[-5.22  2.79  1.42 -1.39  0.91 -1.64  0.90  1.62 -3.56] : W
[ 0.31  3.00  0.42  0.28 -0.73  0.12 -0.31 -3.26  0.20] : Q
[-1.40  3.76 -0.41 -3.55 -2.21  0.66 -2.21 -8.10  0.63] : V
[-0.72 -2.44  0.46  0.22 -1.89  0.51  4.30 -6.93 -1.40] : X
[ 0.27 -0.29 -1.61  0.26  0.45 -2.53  0.08  1.96 -0.69] : F
[-1.43 -2.38 -0.06 -0.28  0.89 -0.07  0.68  4.47 -0.35] : J
[ 0.26 -1.61  0.08  0.27 -0.29  0.45  1.96 -2.54 -0.69] : E
order: [-5.22 -3.56 -1.64 -1.39  0.90  0.91  1.42  1.62  2.79] | W
common V X:  | [-1.40]
common X V:  | [-1.40]
order: [ 0.26  0.08  1.96 -2.54  0.27 -0.69  0.45 -1.61 -0.29] | E

[ 3.14 -0.53  1.73  0.13 -0.78 -2.16 -2.90 -0.46 -2.83  0.15 -1.60  0.50
  0.65 -0.78  4.68  2.01  2.92  4.41] = Gakid
[-1.34  2.14 -1.61  1.22  1.66  1.02  2.00 -1.82  0.02  0.56  1.47  0.14
  1.89 -0.93  1.17  1.32  2.56 -0.66] = sigol
[ 4.62 -1.03  2.93 -0.92 -1.39 -1.58 -4.47 -0.62 -2.34  0.58 -1.65  0.33
 -0.87 -0.94  5.21  1.81  2.24  6.86] = Nito
[ 4.62 -1.07  2.97 -0.07 -1.42 -1.58 -4.47 -0.60 -2.31  0.62 -1.64  0.30
 -0.88  1.66  5.21  1.80  2.23  6.88] = Sove
[ 3.78 -0.79  2.20 -0.20 -0.95 -1.93 -3.52 -0.47 -2.93  0.21 -1.66  0.59
  0.16 -0.80  4.92  1.89  2.69  5.13] = ful
[-1.34  2.14 -1.61  1.22  1.66  1.02  2.00 -1.85  0.02  0.56  1.47  0.14
  1.89  1.86  1.17  1.32 -0.94 -0.66] = Lok
[-1.78  2.46 -1.92  1.23  2.19  1.82  2.74 -1.84  0.52  0.71  2.19  0.34
  1.79  2.30  0.17  0.93  2.25 -1.52] = moz
[ 4.62 -1.03  2.93 -0.92 -1.39 -1.58 -4.47 -0.62 -2.34  0.58 -1.65  0.33
 -0.87 -0.94  5.21  1.81  3.06  1.76] = niri
[ 4.62 -1.07  2.97 -0.94 -1.42 -1.58 -4.47 -0.60 -2.31  0.62 -1.64  1.67
 -0.88 -0.95  5.21  1.80  2.23  6.88] = begu
common Nito Lok:  | [-0.94]
common Lok Sove:  | [1.66]
order: [-0.66 -0.94  1.32  1.17  1.86  1.89  0.14  1.47  0.56  0.02 -1.85  2.00
  1.02  1.66  1.22 -1.61  2.14 -1.34] | Lok

[-4.44 -4.01  0.25  2.85 -1.26 -0.01  0.13  0.45 -1.11 -2.49 -2.52 -2.45
 -2.70  0.64  1.10  1.56 -0.15 -0.75 -3.16 -1.88 -3.57 -0.27  0.45 -1.51
  1.48 -3.46] -> fota
[-1.11 -1.42  1.08  0.34  3.88  3.34  0.61 -0.51 -0.67 -2.13 -2.37 -1.38
 -0.32  2.46  1.99  1.68  0.03  1.36 -1.55  0.85 -0.62 -1.10  3.29  2.91
 -0.58 -1.79] -> Digu
[ 1.08 -1.79  0.34  0.85 -1.11  0.61 -1.42 -0.51  3.29 -1.38  2.46 -0.62
 -0.66  1.36 -1.55 -0.32  0.03  1.99 -2.37  3.88  2.91 -0.58  3.34 -1.57
 -2.13  1.68] -> biv
[-0.46 -1.43 -4.76  1.32  4.04  0.44 -3.07  1.25 -2.31 -2.37  0.80 -1.39
  2.57  2.12  0.79 -1.22 -2.77  1.76 -0.54  3.73  1.60 -0.36  0.68  1.21
  1.18  0.26] -> Tis
[ 1.76  0.97 -0.18 -3.19  5.80  1.22 -1.56 -2.19  0.27 -0.98  1.36  0.19
  4.06  2.49  3.61  1.08 -1.48  1.89  1.60  4.24  2.28 -2.39  1.09  4.41
 -1.95  1.21] -> nulum
[-0.01 -0.06  2.11  3.29  3.34  1.21  1.98  2.33  2.31  0.67  0.80  1.19
  1.73  2.14  2.04 -0.37  1.82 -1.49  0.44  2.38  0.70  0.87  2.67  0.13
  2.73  0.02] -> Zafo
[-1.18 -2.48 -3.33 -1.76 -0.55  0.34 -3.80 -0.54  2.67 -4.71  2.68 -2.84
  3.60  2.05  1.73 -2.35 -3.18  0.13 -0.44 -0.36  1.39 -3.42  1.11  2.74
 -1.16 -0.81] -> bebo
common Tis biv:  | [-2.37]
order: [ 0.03  1.36 -1.55  0.85 -0.62 -1.10  3.29  2.91 -0.58 -1.79 -1.11 -1.42
  1.08  0.34  3.88  3.34  0.61 -0.51 -0.67 -2.13 -2.37 -1.38 -0.32  2.46
  1.99  1.68] | Digu
common fota Digu:  | [-1.11]
common biv Tis:  | [-2.37]
common biv fota:  | [-1.11]

[-5.60 -3.36 -7.68  2.83 -2.87  3.46 -0.76  2.29] -> nura
[-9.14 -6.53 -4.57  0.17 -7.81  6.24  4.84 -0.18] -> divib
[ 4.37  2.94 -5.04 -1.57  2.22  0.53 -0.86  3.33] -> gevi
[ 4.97  4.80  2.12 -1.63  3.78 -0.30  4.85  2.65] -> povus
[ 2.22  0.53 -0.86  2.95  3.33 -5.04  4.37 -1.57] -> zazo
[ 7.61  4.10  4.84  1.01  6.70 -8.19  5.34 -2.71] -> lop
order: [-1.57  2.22  0.53 -0.86  2.95  3.33 -5.04  4.37] | zazo
common lop divib:  | [4.84]

[-3.04 -3.07  1.81 -8.91]  Z
[-3.07 -3.05 -8.91  1.82]  D
[-1.74 -2.01  4.45 -1.84]  H
[ 4.45 -2.01 -1.74 -1.85]  L
order: [-2.01 -1.85 -1.74  4.45] | L
order: [-1.84  4.45 -2.01 -1.74] | H
order: [-2.01  4.45 -1.85 -1.74] | L
find: [-3.07 -3.05 -8.91  1.82] | D

[-0.14  0.16  0.67  1.37  1.38 -2.39 -1.87  5.14  1.04 -6.56  1.44 -1.20
  1.36 -1.05 -1.98  0.96 -0.69  2.77 -0.14  0.53  1.61  1.12 -3.07 -1.01
  1.26  1.96  0.25  2.18  1.39 -1.41 -2.30 -2.39] = Sib
[ 1.44 -1.05  2.93 -2.40  2.06 -1.20 -0.65 -1.41  5.14  0.38  0.82 -2.77
  0.67 -1.40  0.42  1.37  2.16 -1.98 -2.69 -2.39  0.88  1.04 -1.66 -0.69
  0.17  1.36  4.54 -0.14  0.81 -6.56  0.49  1.86] = Dud
[-0.14  0.16  0.67  1.37  1.38 -2.39 -1.87  5.14  1.04 -6.56  1.44 -1.20
  1.36 -1.05 -1.98  0.96 -0.69  0.49  0.88 -2.77 -1.66  0.81  2.06 -0.65
  0.42 -2.69  1.86  0.38  0.82  2.16  4.54  2.93] = fiv
order: [ 2.93  4.54  2.16  0.82  0.38  1.86 -2.69  0.42 -0.65  2.06  0.81 -1.66
 -2.77  0.88  0.49 -0.69  0.96 -1.98 -1.05  1.36 -1.20  1.44 -6.56  1.04
  5.14 -1.87 -2.39  1.38  1.37  0.67  0.16 -0.14] | fiv
order: [ 2.06 -0.65  0.42 -2.69  1.86  0.38  0.82  2.16  4.54  2.93 -0.14  0.16
  0.67  1.37  1.38 -2.39 -1.87  5.14  1.04 -6.56  1.44 -1.20  1.36 -1.05
 -1.98  0.96 -0.69  0.49  0.88 -2.77 -1.66  0.81] | fiv
find: [-0.14  0.16  0.67  1.37  1.38 -2.39 -1.87  5.14  1.04 -6.56  1.44 -1.20
  1.36 -1.05 -1.98  0.96 -0.69  2.77 -0.14  0.53  1.61  1.12 -3.07 -1.01
  1.26  1.96  0.25  2.18  1.39 -1.41 -2.30 -2.39] | Sib
find: [ 1.44 -1.05  2.93 -2.40  2.06 -1.20 -0.65 -1.41  5.14  0.38  0.82 -2.77
  0.67 -1.40  0.42  1.37  2.16 -1.98 -2.69 -2.39  0.88  1.04 -1.66 -0.69
  0.17  1.36  4.54 -0.14  0.81 -6.56  0.49  1.86] | Dud
order: [-2.39 -2.30 -1.41  1.39  2.18  0.25  1.96  1.26 -1.01 -3.07  1.12  1.61
  0.53 -0.14  2.77 -0.69  0.96 -1.98 -1.05  1.36 -1.20  1.44 -6.56  1.04
  5.14 -1.87 -2.39  1.38  1.37  0.67  0.16 -0.14] | Sib

[-1.21  0.58  0.43 -0.11 -2.36  1.16 -0.73  0.37 -2.64  0.63 -1.27  1.04
 -0.99 -0.32 -0.42  0.26 -1.61  1.77  0.32  0.97 -0.36  1.96  0.96 -0.40
  0.52  0.41 -0.99  0.33  0.06 -2.16 -1.46 -0.41 -0.50] -> fudus
[-0.40  0.58 -0.11  0.41  0.96  0.32 -0.99 -1.21 -1.46  0.63  0.97 -0.42
  0.26  0.33 -0.21 -0.99  0.43 -1.61 -2.16  1.96 -2.64 -0.36 -1.27  0.52
 -0.40  1.77 -0.73  0.37 -0.41 -0.32  1.16 -0.50  1.05] -> Romez
[-0.40  0.58 -0.11  0.41  0.96  0.32 -0.99 -1.21 -1.46  0.63  0.97 -0.42
  0.26  0.33 -0.21 -0.99  0.43 -1.61 -2.16  1.96 -2.64 -0.40 -1.27  0.47
  0.51 -0.21 -0.17  0.25 -1.05 -1.66  7.95  0.29 -1.15] -> fov
order: [ 0.97 -0.42 -2.16  0.41 -0.32 -2.64  0.37 -1.27  0.52 -1.21  0.96 -0.11
  0.26  0.33  1.16 -0.40 -0.99 -0.73  0.32 -0.99 -0.50 -0.41 -0.40  1.05
 -0.21  0.63  0.43 -0.36  1.96  0.58  1.77 -1.61 -1.46] | Romez
find: [-0.40  0.58 -0.11  0.41  0.96  0.32 -0.99 -1.21 -1.46  0.63  0.97 -0.42
  0.26  0.33 -0.21 -0.99  0.43 -1.61 -2.16  1.96 -2.64 -0.40 -1.27  0.47
  0.51 -0.21 -0.17  0.25 -1.05 -1.66  7.95  0.29 -1.15] | fov
find: [-0.40  0.58 -0.11  0.41  0.96  0.32 -0.99 -1.21 -1.46  0.63  0.97 -0.42
  0.26  0.33 -0.21 -0.99  0.43 -1.61 -2.16  1.96 -2.64 -0.36 -1.27  0.52
 -0.40  1.77 -0.73  0.37 -0.41 -0.32  1.16 -0.50  1.05] | Romez

[ 1.19 -0.82 -0.20 -0.37  0.52 -0.83  1.30 -0.97 -0.01  0.23  0.67  0.63
  0.40  0.15 -0.23  0.67 -0.55 -0.29 -0.25 -1.40 -0.27  0.30  0.22 -0.18
 -0.65  0.68  0.19 -0.26  0.65  0.23 -1.03 -0.53 -0.68  1.10 -0.18 -0.14
 -0.26 -0.25  1.03  0.70  0.16] -> fepoz
[ 1.38  0.43  1.28 -1.55  0.71 -0.10 -3.50 -0.34 -1.60 -1.14 -0.28  1.45
  0.47  0.87  3.77 -0.40 -0.20  1.87 -1.09 -0.05  0.29 -0.42 -2.16  1.31
 -2.89  0.04  0.03 -2.73 -0.68 -1.51  0.67 -3.80 -1.36  1.68  0.86 -1.25
  0.48  1.00  1.15 -2.29  1.83] -> Noti
[-1.33 -1.89 -1.92 -4.92  0.86  2.88  2.81 -1.66 -1.51  2.68  0.46  1.97
  2.37 -0.90  4.11  1.08  0.72 -1.32 -4.87 -7.19 -2.09 -2.25  4.11  1.32
 -8.55 -1.05 -2.94  3.44  5.40  0.28 -5.70 -0.77 -0.53  0.22  2.44  0.86
  0.98 -0.19  0.26  0.06 -2.96] -> Reze
[-0.18  0.23 -0.14  0.67 -0.55 -0.25 -0.01  0.63 -0.82 -0.65 -0.23 -0.83
 -0.18 -0.26 -0.53  0.70  1.10  0.16 -1.40  0.19 -0.68 -0.25  0.23  0.30
 -0.29  0.22 -0.26 -0.27  0.52 -0.20  1.30  0.40 -0.98  1.03  0.67  0.15
  0.65  0.68 -1.03 -0.37  1.19] -> Tasi
[ 1.31  1.15  2.13  3.33  0.59 -2.27 -3.21 -0.30  1.17 -1.72  0.06 -2.24
 -0.99  0.33 -3.15  0.25 -0.08  1.03  1.34  3.63  0.95  1.68 -3.20 -0.59
  5.46  1.07  1.30 -2.32 -2.46 -0.24  4.16  0.38 -0.18 -0.15 -2.08 -0.07
  0.07  0.33 -0.51 -2.25  1.33] -> togok
[-0.53  4.11 -2.25  2.37  0.72 -1.66 -2.09  0.98 -5.70  2.81 -1.51  0.46
  1.97  0.28 -0.90  2.88 -1.89  0.86  1.08 -1.32 -4.92 -2.96 -2.23 -0.38
 -4.87 -1.05 -8.55 -2.94 -1.33  4.11  3.44  2.44  0.26 -1.92  5.40 -2.24
  0.22 -0.77 -0.19  2.67  1.32] -> zad
find: [-1.33 -1.89 -1.92 -4.92  0.86  2.88  2.81 -1.66 -1.51  2.68  0.46  1.97
  2.37 -0.90  4.11  1.08  0.72 -1.32 -4.87 -7.19 -2.09 -2.25  4.11  1.32
 -8.55 -1.05 -2.94  3.44  5.40  0.28 -5.70 -0.77 -0.53  0.22  2.44  0.86
  0.98 -0.19  0.26  0.06 -2.96] | Reze
order: [-2.96 -1.33 -1.89 -1.92 -4.92  0.86  2.88  2.81 -1.66 -1.51  2.68  0.46
  1.97  2.37 -0.90  4.11  1.08  0.72 -1.32 -4.87 -7.19 -2.09 -2.25  4.11
  1.32 -8.55 -1.05 -2.94  3.44  5.40  0.28 -5.70 -0.77 -0.53  0.22  2.44
  0.86  0.98 -0.19  0.26  0.06] | Reze
find: [-0.18  0.23 -0.14  0.67 -0.55 -0.25 -0.01  0.63 -0.82 -0.65 -0.23 -0.83
 -0.18 -0.26 -0.53  0.70  1.10  0.16 -1.40  0.19 -0.68 -0.25  0.23  0.30
 -0.29  0.22 -0.26 -0.27  0.52 -0.20  1.30  0.40 -0.98  1.03  0.67  0.15
  0.65  0.68 -1.03 -0.37  1.19] | Tasi
find: [ 1.19 -0.82 -0.20 -0.37  0.52 -0.83  1.30 -0.97 -0.01  0.23  0.67  0.63
  0.40  0.15 -0.23  0.67 -0.55 -0.29 -0.25 -1.40 -0.27  0.30  0.22 -0.18
 -0.65  0.68  0.19 -0.26  0.65  0.23 -1.03 -0.53 -0.68  1.10 -0.18 -0.14
 -0.26 -0.25  1.03  0.70  0.16] | fepoz
order: [ 0.16  0.70  1.03 -0.25 -0.26 -0.14 -0.18  1.10 -0.68 -0.53 -1.03  0.23
  0.65 -0.26  0.19  0.68 -0.65 -0.18  0.22  0.30 -0.27 -1.40 -0.25 -0.29
 -0.55  0.67 -0.23  0.15  0.40  0.63  0.67  0.23 -0.01 -0.97  1.30 -0.83
  0.52 -0.37 -0.20 -0.82  1.19] | fepoz
find: [ 1.38  0.43  1.28 -1.55  0.71 -0.10 -3.50 -0.34 -1.60 -1.14 -0.28  1.45
  0.47  0.87  3.77 -0.40 -0.20  1.87 -1.09 -0.05  0.29 -0.42 -2.16  1.31
 -2.89  0.04  0.03 -2.73 -0.68 -1.51  0.67 -3.80 -1.36  1.68  0.86 -1.25
  0.48  1.00  1.15 -2.29  1.83] | Noti

